Each row is where one point has got to under a steady rotation. How many steps took it there?
The counts run from 0 to 115.
[  4.8   0.6 -10.0  11.0 -17.1 -20.2  -8.8 -24.7 -22.5 -10.3 -10.5  -2.7
  -1.3 -30.8  16.5  14.9  -9.0  -2.6  -7.5 -15.4  -5.8 -13.0  19.8 -19.3
 -20.9  -6.8  15.7   8.4  -9.9   0.2 -18.1 -38.4  15.5  26.4  28.7]	48
[ 10.9  23.8  -4.0  -9.1 -14.6 -13.9  -2.8   6.2 -31.6  -7.3   3.1  13.7
  17.6  -0.4  12.6  -0.9  -2.9  34.8  -9.7   2.4   7.5 -21.6 -12.3 -25.1
 -41.0  -4.9  27.5   7.4  12.6  -8.0 -17.4  22.8   6.9  14.5  25.6]	95
[ 12.9 -15.8 -20.0 -11.3  28.9   0.7  -3.9  -5.8 -10.4 -17.4  -0.4  20.8
   2.2 -17.1  -5.2 -28.2  -7.7   2.3 -24.2  12.2   1.8 -39.0  31.5  -9.7
 -17.4  22.0  25.6  -9.2 -19.7  -6.6  -2.4  -5.3  18.3  17.7   7.7]	54
[  5.5  -8.8 -11.4  30.4 -23.0  -7.1   0.9 -21.6   1.7 -29.2 -16.1   3.3
 -18.8 -33.6  -0.5  -6.1   7.2 -18.3   6.6 -16.2   6.6 -13.2  21.0   8.6
  -5.0 -16.6   0.1   5.4 -42.1  -6.5  -7.1 -32.7  13.6  14.3   1.3]	50
[ -5.3  -7.2 -15.5  17.1  -7.4   1.5   3.5   3.7   0.4 -39.3  -8.9  14.0
 -22.3 -28.8  -9.8 -32.0  17.5   0.2   6.3  -3.6  12.3 -14.6  23.7   8.2
  -9.9 -19.4   1.2  13.2 -43.2 -21.7  -0.4  -3.2  10.6  -5.7 -15.9]	35
[  7.8  15.1 -32.9  -3.4  14.6  -1.8 -22.5  10.4  -2.8 -13.5 -11.6 -14.2
 -15.2  -3.5  -1.6  -0.4  17.1  11.4   5.9 -21.9   9.1 -25.3  15.6 -25.2
 -40.6 -12.1   0.3   1.7 -32.2 -22.3  15.8  18.9  17.1  -8.6   5.0]	101
[ 17.2  -3.1  -9.9  34.3 -17.7  -8.7  -5.8 -21.1  11.4 -13.5 -11.8   7.3
 -18.6 -11.5  -9.0  -9.3  15.3 -19.0   4.5 -25.4   7.1 -23.0   6.1  14.0
 -12.8  -8.3 -11.6 -19.4 -47.5  -5.7  15.0 -12.1  15.8  11.7   1.1]	67
[ 35.7  -6.8 -34.4  27.4 -17.3  -4.5  24.7   4.4 -11.4  -7.7 -23.5  35.4
  -2.9 -19.6   3.8  -4.6   7.6  21.5 -24.1   4.7  -7.0 -15.3 -18.0   8.8
  -3.8  -8.6  22.8  25.2 -12.2  -7.8 -10.4  -5.7 -12.9   8.2  -0.1]	89
[ 25.9  14.7  10.9   4.5 -36.4   8.2  11.1  14.3 -22.8  -4.6 -18.0  10.4
  -5.8 -19.6  23.2  21.7   1.8  24.9  -6.4  12.2  13.6  -1.4 -11.2   9.4
 -21.1 -30.8  15.1  36.9 -13.9 -20.0 -14.1 -13.6   5.2  15.6  -0.9]	25
[ 20.7   3.1  -7.2  29.8 -28.0   7.5  19.7  21.8   2.3 -13.8  -7.9  39.2
 -14.4  -3.4  -3.4 -22.8  24.4  15.3   2.1   7.6   9.9 -17.8 -15.8  15.1
 -15.2  -9.9   8.8   8.1 -30.1 -12.5  -0.1  18.8  -0.7  -1.8 -25.2]	91
[ 14.1  -5.0 -36.1  36.3 -16.7 -29.2  12.5 -17.3 -19.7 -12.2  -8.1  22.7
  -0.5 -24.3  -5.6 -11.1 -12.2  15.6 -22.9 -10.6 -10.7 -24.6 -19.7   2.1
  -3.7   4.5  24.5   9.1   5.2  -0.4  -7.2 -10.2   1.4  15.0  15.0]	0
[ 23.0   1.0 -44.0   1.1  26.2  -8.6 -12.2  -0.1  -7.5  -0.9 -20.4  10.7
 -10.1  -5.7  -7.5 -15.0   9.0  17.9 -22.5 -17.4  -8.9 -33.2  -2.3 -25.0
 -28.7  11.2  11.3  -8.8 -17.3 -10.9  15.6  16.2   5.7  -0.5  17.0]	86
[  1.1  16.9  -5.9   2.0 -23.0 -14.8   3.5   0.8 -36.3 -19.5   8.1   4.0
  14.4 -20.4  11.4   1.7 -19.3  17.1  -3.3  10.5   4.8 -17.9  -1.0  -7.2
 -28.6 -10.3  30.5  29.5  12.4  -9.6 -30.4  -5.0  12.9  23.1  14.4]	112
[ 22.9 -10.4 -25.6   7.7  27.1  -9.3 -11.4 -11.1   5.5 -10.6  -8.8  19.2
 -12.0  -5.0 -13.4 -25.4   7.7  -0.4 -14.8 -18.2   2.2 -39.0  14.9  -9.4
 -14.5  16.0   5.5 -28.5 -32.8  -5.4  20.0   6.2  20.3   8.1   5.1]	69
[ 16.2  25.9  -9.1   4.1 -32.7 -13.0   3.9   2.0 -36.8  -2.2  -6.7   6.4
  12.7 -12.9  15.4   9.5  -3.0  26.1  -8.4  -0.4   8.2 -12.2 -19.0 -11.3
 -34.8 -17.7  23.4  20.6  11.6  -8.6 -20.5   5.2   4.5  18.6  21.3]	96
[ 17.1  -2.2 -28.7  40.8 -25.9 -22.0  18.9 -13.2 -13.9 -21.7  -5.2  22.2
  -7.3 -24.3 -12.3 -16.3  -5.0  10.2 -19.3  -3.0   5.0 -23.0 -27.8  19.6
  -1.5 -10.9  16.3  13.1  -7.4  -3.9  -1.7  -5.1   1.0  13.6  -4.1]	1
[ 12.6  27.1  -8.1  19.5 -50.1 -13.0   2.9  -3.9 -25.3  -8.4  -7.1  -1.7
   3.0 -19.7  12.2  10.7   0.0  19.0   0.8  -8.7  14.1  -7.0 -25.7  -2.9
 -25.3 -36.6  15.2  23.6  -4.4  -8.7 -14.7   1.8   6.8  18.7  18.7]	97
[ 34.9  19.6   0.8  26.0 -33.2   1.1   9.5   8.3 -16.2   2.9 -10.5   5.7
  -6.0  -9.6  17.9  32.6   0.6  20.4 -10.2  -8.8  10.4 -14.3 -29.4  15.1
 -19.8 -27.5   9.3  18.1  -6.6 -15.2   3.9  -8.4   8.6  21.5   1.1]	9
[ 23.9   7.4  -3.9  15.8 -25.8 -26.4  -7.2 -29.5 -25.3   0.4  -8.9   4.8
   5.7 -15.2  16.5  21.6 -11.3   3.4 -12.5 -23.4  -2.8 -21.1  -3.5  -7.4
 -20.6  -2.8  12.2 -11.4   0.4   7.3  -8.5 -26.2  23.5  35.6  29.0]	64
[ 18.3  -4.5   3.0 -12.0 -16.1  12.4   9.7   2.1 -30.0 -10.6 -10.1  14.4
   9.2 -31.6  17.5  -1.9 -16.0  15.0 -21.4  29.0   9.1 -12.8   6.7   4.4
 -13.0  -7.5  34.5  28.7  -6.3 -13.4 -20.9 -20.7   7.3  29.7   8.1]	40
[  5.2  -3.3 -25.5  34.7 -23.3 -27.0  17.5  -6.5 -14.8 -25.4 -21.6  16.8
 -20.7 -34.3   0.2 -16.7   0.9  24.2 -14.8 -12.7  -1.0  -8.5 -16.5   4.5
  -1.0 -23.1  16.1  30.3 -13.7 -11.9  -4.3 -12.2  -1.2  -3.1   0.9]	17
[ 17.3   3.7 -50.0  -7.4  19.7  -6.1 -10.7   8.6 -20.6  -8.8 -21.4  -1.1
  -4.8 -18.9   4.8   6.4  -0.3  24.5 -17.9  -6.1  -9.8 -21.2  12.0 -32.5
 -31.8   1.4  24.5  17.9  -8.4 -16.0  -7.6  -4.1   4.7   0.6  21.6]	103
[ 15.0  11.7  -5.9   6.6   5.0  -0.3  -2.2  13.0  -2.3 -16.6  11.3  13.6
  -4.0   5.6 -15.8 -32.4   7.0  19.2 -11.6   7.4  25.1 -42.2 -12.1  15.6
 -23.0  -3.2   7.7  -9.1 -24.6 -22.8  20.0  34.6  17.4   8.7 -16.3]	4
[  3.0   4.5 -33.0  13.8   3.0 -35.9   1.3  -1.9 -25.7 -10.0 -18.7  13.2
 -16.2 -21.9   9.1   2.7  -8.7  31.5 -21.1 -26.0 -17.6 -19.5  -4.3 -33.3
 -27.6   1.5  20.9  12.4   5.2  -6.4  -9.0  -4.7   8.0   0.3  12.9]	15
[ 16.6   5.5  23.4   6.6 -37.5  18.6   9.6   9.8  -9.0 -12.9  -0.4  18.2
  -4.4 -19.5  14.6   8.3   1.9   1.8   9.6  16.9  19.6 -10.4  14.2  23.5
 -19.3 -19.4  14.2  16.5 -32.8 -18.0 -15.8 -21.1  17.3  24.8 -13.2]	42
[  8.9  11.9  29.4   5.3 -31.3  19.0  -0.1  12.9  -4.7 -14.5   5.6  14.8
  -7.1  -8.5  15.6   7.6   9.1   0.8  19.6  10.4  20.0 -17.5  22.9  13.2
 -29.9 -17.3   6.1   1.3 -38.0 -18.0  -8.9  -9.4  27.5  16.6 -18.6]	43
[ -3.3   1.8  -8.5  12.8  -7.6  11.6   3.2  32.7  -1.1 -26.4   2.4  26.8
 -13.2 -10.2  -3.4 -26.4  17.4  12.3  16.2  10.8   9.6 -27.2  13.9   4.0
 -31.3  -1.0  14.5   8.8 -32.3 -20.0  -5.7  14.8   5.7  -8.7 -31.1]	108
[  1.9 -12.9 -17.6   8.3   7.9   1.0  -7.3  -7.1   7.3 -31.4  -5.1  13.4
 -19.4 -19.4 -12.7 -31.8   9.8 -14.0   4.9  -5.7  12.2 -30.2  36.3   3.1
 -14.9   6.2   5.2 -15.9 -47.8 -13.7  12.4  -6.8  20.3   5.6  -9.5]	52
[ 19.1  -9.2 -42.0  23.9 -13.1   0.9  12.8  10.9 -13.7 -12.0 -20.3  15.4
 -10.2 -29.8   6.0   6.1   5.4  15.3 -10.3   1.4  -9.1  -8.6   3.0   0.4
 -12.6 -10.3  24.9  39.8 -19.0 -12.5 -13.4 -19.4 -10.2  -0.6   3.8]	105
[ 38.5  -4.2   4.2  30.0 -30.3   3.7  24.7   2.6  -3.0  -6.5  -8.6  42.6
  -2.8  -7.7   5.4  -9.2   7.5   5.7 -11.7  12.5  10.5 -19.7 -20.7  29.8
  -5.4  -5.3  17.4   2.1 -21.1  -7.2  -0.3  -2.4   4.1  19.5 -15.1]	74
[ 24.9  17.5  -7.3  36.6 -43.6 -15.2   3.9 -16.7  -6.5  -3.7 -14.4   5.2
 -10.7 -12.5   0.9   9.5  14.3   5.4   2.4 -30.2  11.1 -12.7 -26.8   9.9
 -13.8 -28.7  -3.9  -1.0 -26.3  -6.9   9.5  -4.9   9.3  13.4  13.5]	82
[ -8.9  -8.1 -12.5  -2.5   7.8   9.9  -6.3   9.3   1.4 -36.1 -12.2  11.2
 -16.7 -18.9 -10.7 -45.1  10.3   3.7   1.6   4.3  17.4 -26.7  32.4  -4.8
 -14.2  -5.6   8.6   6.1 -41.1 -25.8   5.8  10.0  12.8  -5.1 -16.0]	36
